(in the rows, 128 means zero)
Rotation paths and how fast each direction turns (degrees a step)
Each turn is a multiple of 5 degrees from 10 to 175, or 0.
Each row of a path follows its step; steps can be skipped.
Path 1:
step 1: [128 123 135 132 124 128 142 124 131 123 136 133 128 119 130 136 126 125
 127 128 131 130 126 123 129 131 135 125 128 126 134 130 127 122 132 130
 133 120 133 126 134 128 134 125 132 122 121 131 128 135 128 128 126 129
 129 127 137 116 118 126 130 129 136 130 132 127]
step 3: [117 127 127 129 127 131 131 119 132 124 127 134 128 129 126 132 118 128
 127 116 129 127 135 125 130 128 135 125 131 117 124 129 126 126 134 122
 132 131 126 131 125 129 121 133 137 127 129 133 121 135 129 137 130 134
 140 125 131 121 129 130 127 130 134 127 132 128]
step 4: [124 132 133 126 122 133 129 124 121 117 134 128 119 120 126 129 126 124
 127 128 124 129 131 121 125 121 132 131 132 129 134 133 126 134 129 128
 130 119 132 131 133 132 130 123 132 129 130 131 130 137 124 128 132 119
 123 128 131 124 132 129 128 119 136 120 138 129]
step 5: [129 117 126 126 136 130 131 129 127 124 134 131 130 138 120 128 118 125
 128 125 125 131 130 126 123 123 133 126 131 126 120 129 123 133 134 121
 135 119 132 131 136 132 127 134 140 124 127 129 131 119 130 123 128 129
 126 132 131 119 127 124 127 130 133 132 125 128]
step 7: [122 120 129 120 129 138 128 129 127 121 126 129 119 123 129 129 126 126
 129 124 126 131 134 117 125 124 133 137 132 122 136 125 130 124 127 128
 123 124 127 134 129 138 128 131 135 126 129 124 123 123 138 127 128 120
 129 128 126 119 133 121 125 131 132 133 133 124]
step 11: [122 123 131 130 128 135 132 132 136 126 132 127 132 127 127 126 130 125
 132 125 126 126 127 127 131 125 130 128 131 114 131 123 129 128 126 128
 130 129 122 130 135 121 120 133 140 129 134 132 126 133 129 134 130 127
 137 126 128 113 119 131 134 123 129 127 138 125]
step 12: [123 133 131 121 124 132 134 130 118 127 129 131 125 130 125 133 125 130
 125 132 126 122 130 129 128 126 141 121 126 132 135 125 126 128 136 131
 133 124 129 127 132 127 131 120 135 127 126 129 131 137 119 125 133 117
 129 130 133 125 123 124 137 122 140 131 131 129]
step 13: [117 123 131 134 128 124 128 132 124 121 134 130 122 130 123 131 125 136
 129 121 130 130 120 129 128 131 128 130 133 127 120 130 125 128 134 119
 135 119 123 128 134 124 125 131 141 126 130 126 121 122 122 121 131 131
 132 133 126 120 127 123 127 127 129 133 130 124]
step 16: [132 119 123 131 127 133 125 115 121 122 135 134 127 134 116 132 126 132
 130 131 123 122 129 122 131 128 132 128 134 132 123 126 127 129 138 124
 131 126 127 126 128 131 128 127 135 122 129 120 132 126 120 127 127 128
 136 134 137 120 130 124 128 125 124 124 130 124]
step 17: [114 112 126 131 127 121 129 132 130 117 131 121 123 119 126 128 124 120
 129 127 131 126 126 124 139 129 126 126 130 124 126 121 127 121 135 127
 131 125 132 131 126 132 134 127 136 121 132 129 131 131 133 130 128 120
 124 129 127 125 130 127 127 124 131 123 126 132]
[127 127 126 127 126 127 125 124 128 128 129 128 128 129 129 130 129 131
 127 125 128 127 130 128 128 128 128 128 128 129 129 128 126 126 130 127
 126 129 128 128 127 128 125 127 128 128 129 128 128 127 127 124 128 129
 129 128 126 130 127 128 129 128 129 129 128 129]	110
[127 128 127 130 125 129 127 127 129 127 128 127 129 127 129 127 129 130
 128 130 130 128 127 127 126 128 128 128 129 128 131 129 128 130 129 128
 126 128 129 127 129 125 128 127 126 128 128 128 130 125 128 129 128 127
 129 127 131 126 129 130 129 128 127 127 129 127]	145
[131 130 128 129 128 127 128 129 127 129 130 130 126 129 126 130 128 131
 130 129 128 128 130 128 128 127 129 128 129 128 129 128 129 129 129 130
 128 133 128 127 128 129 129 127 128 127 129 130 128 128 127 129 125 128
 127 129 128 130 130 127 129 128 129 127 129 128]	175
Path 2:
step 2: [137 122 127 131 119 134 126 126 120 125 134 127 132 129 131 124 122 125
 130 124 135 124 130 127 129 118 131 122 139 130 128 119 127 131 127 127
 124 128 117 127 123 125 124 131 125 131 135 131 138 126 128 119 125 137
 127 130 140 134 137 136 127 125 136 124 132 126]
step 3: [127 133 123 121 128 131 126 124 120 135 123 127 129 127 132 133 122 130
 123 123 131 123 133 134 138 131 127 135 128 128 119 136 130 128 122 128
 123 128 138 134 122 126 118 136 135 129 124 132 122 126 131 122 122 126
 131 121 138 125 130 130 119 129 135 120 128 129]
step 6: [125 124 131 122 120 127 131 133 124 137 127 131 127 135 124 116 125 126
 125 137 132 126 122 119 125 129 122 130 131 123 130 119 131 134 128 117
 136 124 120 130 136 124 129 121 124 133 133 131 133 137 129 126 118 128
 131 122 124 126 125 135 125 126 118 127 132 129]
step 8: [131 129 131 125 133 124 127 115 129 138 136 128 128 126 128 126 129 116
 128 122 125 129 141 126 119 124 136 123 132 130 124 119 135 134 128 131
 130 132 126 129 138 124 123 135 124 122 131 123 126 130 117 126 127 132
 129 126 129 127 131 123 124 119 134 127 131 125]
step 10: [118 124 130 131 122 133 131 137 133 137 128 126 116 129 126 128 128 123
 124 130 122 128 125 126 130 130 127 137 128 133 135 129 135 123 130 126
 138 133 131 127 128 132 129 130 128 127 124 130 133 130 122 131 127 118
 125 133 123 136 143 136 123 120 134 130 127 133]
step 11: [124 129 128 130 125 126 127 125 128 119 130 121 132 133 125 123 132 130
 121 126 128 117 123 128 126 131 120 122 126 120 132 135 126 130 132 129
 120 120 132 118 122 132 120 129 130 131 132 120 128 121 131 126 133 128
 122 125 117 135 142 134 128 122 119 129 135 130]
step 12: [120 126 131 129 128 122 138 125 127 138 127 130 122 124 121 128 118 125
 126 123 129 112 123 127 124 130 124 124 131 120 123 124 125 132 127 127
 125 128 123 140 134 134 126 128 131 135 126 124 129 125 121 127 126 131
 129 126 133 134 123 130 138 127 123 132 126 121]
step 13: [129 138 134 126 133 133 132 129 125 125 129 124 129 121 131 132 118 130
 136 128 120 127 125 124 128 124 137 127 124 126 138 124 121 131 123 130
 113 128 134 127 128 132 132 129 132 121 139 140 126 129 122 128 124 133
 126 121 131 126 125 132 125 130 119 132 127 129]
step 14: [132 124 123 130 131 127 122 130 137 131 133 116 124 129 121 133 124 123
 126 129 119 122 125 127 126 127 137 135 127 133 128 118 133 131 127 127
 127 128 131 123 134 129 131 132 127 127 129 131 131 129 137 126 137 133
 138 121 139 130 127 123 123 126 140 133 122 127]
step 17: [123 133 130 142 123 129 123 125 120 125 133 136 130 127 115 130 130 128
 138 133 127 122 130 125 133 135 137 130 130 124 121 125 127 133 130 133
 127 119 126 128 124 128 122 130 136 120 128 128 121 130 129 129 125 128
 120 131 121 124 129 126 125 122 117 127 133 134]
[128 127 127 127 127 129 127 128 126 129 127 128 130 129 130 128 129 127
 128 126 128 129 131 127 127 127 128 127 127 128 132 129 126 128 127 130
 128 131 128 126 129 130 129 128 129 127 129 130 126 129 125 128 129 128
 129 128 128 127 132 130 127 129 129 128 126 126]	135
[127 130 129 127 132 127 126 127 128 128 129 128 126 129 127 129 129 129
 129 129 128 128 129 127 128 128 127 130 128 130 131 128 127 130 128 129
 130 127 128 130 128 130 130 127 129 127 128 128 128 128 129 131 130 129
 126 128 130 125 128 129 127 129 130 129 130 127]	80
[127 125 129 128 130 128 129 128 129 127 129 129 128 128 128 126 128 126
 128 127 131 126 129 130 128 131 130 127 126 127 128 128 128 130 128 126
 127 127 126 126 128 124 128 128 130 129 130 126 127 129 129 128 130 130
 126 130 129 127 127 129 128 127 131 129 129 127]	115
Path 3:
step 0: [130 129 125 123 122 130 127 122 135 129 130 130 135 127 130 130 131 126
 130 123 125 119 139 132 127 127 123 129 119 126 136 122 143 126 124 123
 123 125 116 128 125 135 133 128 126 132 140 134 130 137 129 129 125 128
 132 128 122 124 126 125 134 134 123 127 129 123]
step 2: [137 116 134 123 131 125 136 136 125 131 125 127 133 127 135 120 124 125
 130 123 134 135 126 131 134 132 118 130 128 115 129 123 133 128 132 126
 129 129 122 129 123 127 127 130 130 135 125 125 130 131 128 138 121 123
 135 130 134 136 131 132 122 128 130 132 126 121]
step 6: [132 130 121 116 129 130 129 129 123 126 122 119 131 123 132 123 122 123
 131 123 138 136 123 126 129 124 128 133 127 120 132 125 137 122 120 129
 134 133 137 132 123 128 137 130 135 129 130 131 131 126 128 131 115 128
 132 123 125 128 127 127 133 127 127 134 134 120]
step 7: [127 127 133 128 128 123 123 129 132 131 133 131 126 125 128 123 128 128
 133 121 130 127 128 140 114 125 130 128 133 124 128 126 139 134 130 128
 127 128 120 136 131 125 126 130 134 136 132 135 129 124 138 139 123 119
 138 127 130 126 131 127 124 132 133 129 135 123]
step 8: [137 131 132 123 132 128 128 131 127 136 130 132 129 121 120 134 136 128
 128 126 123 130 139 127 136 129 130 123 123 124 126 128 143 127 129 124
 115 126 125 127 128 130 132 128 128 132 129 136 132 130 133 122 128 131
 133 137 129 129 131 134 136 130 123 134 128 120]
step 13: [133 119 132 118 133 120 135 131 126 127 123 125 134 125 128 128 129 122
 133 126 138 137 131 125 124 133 134 128 137 124 128 127 132 126 131 122
 126 128 128 124 121 129 125 129 131 142 126 129 130 137 124 126 129 125
 135 134 137 131 129 130 125 128 117 137 128 124]
step 15: [123 128 123 121 129 135 124 125 128 140 133 135 131 124 121 128 133 125
 121 124 127 133 129 130 121 126 127 130 134 131 134 130 132 132 137 128
 124 133 124 134 132 132 130 137 136 136 123 136 124 131 134 132 117 130
 135 129 124 131 130 123 134 134 131 126 136 129]
step 17: [135 127 129 110 123 123 127 132 130 122 123 123 124 126 131 126 130 131
 133 130 137 132 131 124 128 125 131 127 128 127 123 125 135 133 124 129
 133 127 128 131 122 130 133 131 139 132 139 132 133 132 127 133 123 129
 128 126 128 130 115 125 130 135 125 137 131 127]
step 18: [133 125 129 131 135 122 128 126 130 132 124 124 128 127 134 113 132 128
 128 116 132 128 128 136 125 126 131 132 132 123 131 118 136 132 123 119
 122 130 129 126 132 132 134 132 130 132 128 133 128 127 127 137 122 126
 139 126 133 130 138 126 128 128 125 126 135 122]
step 19: [127 129 136 127 124 130 130 131 129 133 132 134 130 122 125 135 128 123
 131 120 126 127 138 130 130 131 129 121 121 122 135 129 138 130 136 131
 124 127 117 124 129 130 131 117 133 132 120 128 137 128 139 129 119 129
 133 129 132 133 131 125 133 134 126 129 137 123]
[129 127 128 128 128 129 129 131 129 127 127 126 129 128 126 129 129 127
 126 128 125 126 127 126 127 126 129 127 130 130 126 127 129 130 130 126
 127 128 128 127 129 131 128 125 127 129 128 126 129 127 128 128 128 130
 129 129 131 129 130 127 127 127 129 128 129 126]	70
Path 4:
step 1: [118 129 126 124 124 129 122 120 129 128 131 124 128 127 135 137 126 132
 134 123 132 131 126 125 136 129 128 125 123 130 124 126 126 132 125 120
 133 135 123 123 128 122 124 134 119 132 135 120 139 133 134 120 137 135
 135 128 137 135 129 131 127 119 124 129 127 132]
step 2: [134 112 126 137 123 128 117 131 137 126 135 127 124 129 123 121 131 123
 128 125 124 127 124 127 133 130 128 126 139 122 128 132 132 134 130 126
 134 129 124 128 132 132 135 131 125 118 133 124 121 125 127 134 131 128
 119 123 129 131 134 125 124 127 128 119 125 116]
step 4: [129 135 128 128 128 133 133 128 134 123 137 134 126 120 134 124 131 130
 122 121 134 129 120 123 141 127 131 131 122 133 126 130 116 135 126 123
 129 131 126 130 129 130 135 126 129 130 135 133 126 126 133 120 128 122
 114 130 131 121 138 124 125 128 130 123 124 120]
step 6: [126 124 125 121 127 128 138 124 127 123 119 138 127 123 130 121 125 121
 125 124 133 134 135 136 129 120 134 129 121 122 135 129 128 130 128 131
 131 121 133 129 131 130 126 127 123 128 134 128 117 121 135 122 120 137
 126 123 131 134 135 127 126 118 132 120 126 127]
step 10: [133 122 121 133 135 127 131 133 131 120 130 132 132 127 138 126 138 133
 129 136 128 135 123 123 129 131 136 124 120 134 141 129 132 117 135 127
 128 128 128 123 123 120 128 130 130 129 136 131 129 126 132 134 129 132
 130 123 133 124 116 124 128 130 127 126 128 134]
step 11: [129 131 132 136 130 134 131 126 124 121 121 111 128 132 123 131 129 134
 135 136 127 129 134 123 128 124 123 129 128 125 125 130 133 127 122 132
 124 134 140 129 134 125 126 123 130 117 124 124 119 125 116 132 123 128
 130 133 134 139 130 128 132 127 126 123 126 128]
step 12: [128 128 123 134 141 125 130 127 130 125 137 133 125 129 129 130 131 122
 133 126 128 132 137 128 125 120 132 121 118 123 131 143 118 126 125 125
 123 119 131 128 127 134 131 134 126 135 120 123 133 124 127 132 133 130
 137 125 130 124 124 129 126 140 125 134 131 131]
step 14: [121 124 126 129 126 132 132 126 120 133 131 122 134 135 134 135 129 135
 131 128 121 131 125 123 117 125 133 129 127 121 136 129 121 128 121 120
 137 122 133 136 124 135 130 126 128 134 130 131 130 120 121 136 138 120
 134 127 127 131 126 135 121 123 124 124 122 130]
step 15: [119 127 125 132 121 127 131 128 130 127 131 130 126 130 118 122 128 136
 142 118 125 124 130 129 124 128 126 123 121 122 124 132 130 129 131 131
 129 130 118 124 133 122 121 124 121 134 124 128 128 134 118 126 119 137
 123 122 128 122 126 123 121 134 124 124 125 127]
step 17: [124 130 121 126 128 131 129 128 118 128 124 132 125 137 133 125 131 128
 134 122 124 116 123 126 132 137 122 126 133 125 127 134 135 139 128 124
 127 124 122 140 133 127 133 128 126 130 124 129 128 126 126 117 127 121
 135 126 126 132 135 120 125 131 118 124 133 119]
[130 128 125 130 127 126 126 128 127 129 127 128 127 126 127 125 127 126
 128 127 128 128 130 129 125 125 128 125 130 129 128 129 127 129 128 131
 128 128 127 126 128 129 128 130 127 129 126 129 129 127 128 129 127 130
 127 128 128 129 128 129 128 129 130 129 126 128]	110
[128 130 127 128 125 127 129 130 128 127 128 128 127 128 130 129 126 130
 128 124 127 129 129 130 127 128 128 127 126 126 127 128 126 127 126 128
 127 127 127 128 130 129 129 128 128 125 128 127 127 127 129 128 127 129
 129 128 126 127 128 127 128 128 126 129 131 131]	125
[128 128 128 126 128 128 128 130 128 129 130 128 126 130 128 129 129 128
 129 128 129 129 128 128 129 127 130 129 128 128 126 132 129 128 129 127
 127 128 125 126 132 129 128 130 130 130 129 130 131 127 129 129 128 129
 128 129 128 127 129 125 128 129 128 127 127 127]	135
[128 128 129 131 126 127 130 126 127 127 127 126 130 130 129 126 127 129
 129 128 128 128 127 129 127 129 130 128 125 128 129 126 129 129 128 128
 132 129 126 127 128 129 130 128 127 130 130 129 130 129 130 130 127 128
 128 128 126 129 127 128 130 126 129 128 127 129]	80
Path 5:
step 0: [130 130 121 128 133 126 117 130 135 126 130 124 131 127 136 121 142 130
 126 128 125 127 123 123 143 133 127 123 123 124 126 125 132 133 132 127
 126 129 127 123 122 133 125 129 131 133 127 120 130 133 127 132 130 129
 125 134 131 137 123 130 129 141 121 130 130 118]
step 6: [129 140 127 128 132 124 123 135 131 136 130 129 129 132 133 127 129 133
 123 131 135 135 117 126 133 125 132 120 124 123 120 131 136 127 135 135
 133 132 120 119 127 129 126 122 128 130 128 127 130 127 128 130 129 131
 122 139 127 128 129 122 125 140 129 133 121 125]
step 7: [124 128 121 129 117 122 127 133 126 140 133 125 130 122 125 123 126 124
 130 131 130 137 131 123 131 127 129 129 130 115 125 130 138 132 130 133
 128 132 127 123 132 132 118 123 130 135 124 134 138 122 128 132 119 128
 130 137 128 134 130 125 124 129 135 124 128 130]
step 8: [123 120 126 124 119 130 126 130 137 132 126 117 125 119 126 126 130 127
 122 123 126 129 128 125 127 119 119 124 134 130 121 130 135 124 131 135
 133 129 120 119 129 132 125 130 122 126 125 132 131 132 127 134 118 135
 120 132 131 128 134 126 133 132 126 124 132 132]
step 9: [119 127 124 132 127 129 120 126 129 129 132 124 130 123 127 127 134 141
 127 134 125 125 128 137 125 120 122 132 124 128 121 129 132 121 126 124
 134 135 130 127 130 129 125 127 120 137 120 128 135 135 124 139 123 133
 127 132 126 132 128 129 126 132 128 128 138 118]
step 11: [127 121 123 129 124 132 124 133 129 126 127 117 133 128 135 113 136 128
 127 123 128 128 126 131 128 120 131 124 120 123 125 126 131 131 127 132
 129 132 126 137 125 121 139 127 128 135 132 129 125 130 138 123 127 129
 124 137 129 126 125 138 130 135 124 132 133 123]
step 14: [136 123 131 119 124 132 130 128 124 134 125 117 132 117 129 131 120 121
 119 131 124 129 134 132 128 121 127 128 121 128 120 136 125 124 130 137
 129 131 123 119 131 130 133 133 118 125 133 130 124 135 133 132 121 132
 128 131 129 125 135 130 124 131 127 126 127 124]
step 15: [130 138 124 128 132 126 121 126 127 133 122 124 137 125 127 129 130 140
 132 134 131 127 127 138 124 124 126 130 116 124 119 134 126 120 130 132
 132 129 121 123 128 134 129 127 125 132 131 126 132 131 137 128 121 134
 131 118 127 133 136 123 123 128 134 132 133 125]
step 16: [122 130 131 120 124 120 125 134 128 126 121 119 133 134 130 118 129 131
 126 129 136 131 130 122 140 129 129 127 123 120 126 137 128 125 133 123
 130 128 126 121 129 128 131 134 123 131 126 128 133 127 133 129 120 124
 128 122 123 133 128 123 118 136 130 135 123 128]
step 17: [129 131 128 135 121 120 126 132 123 131 127 117 126 122 134 119 137 134
 123 121 127 135 125 127 132 132 124 123 124 118 125 136 131 128 139 133
 124 128 121 132 126 123 130 127 125 133 127 126 133 125 130 124 118 131
 126 134 130 120 133 134 128 129 133 137 132 132]
[130 126 128 128 131 131 129 131 128 130 126 128 129 127 131 128 129 126
 127 129 127 126 129 129 127 126 126 128 129 128 128 124 127 128 127 127
 128 127 128 128 128 127 128 128 130 128 130 127 129 128 127 127 128 127
 130 127 126 129 126 131 127 129 128 128 128 126]	35
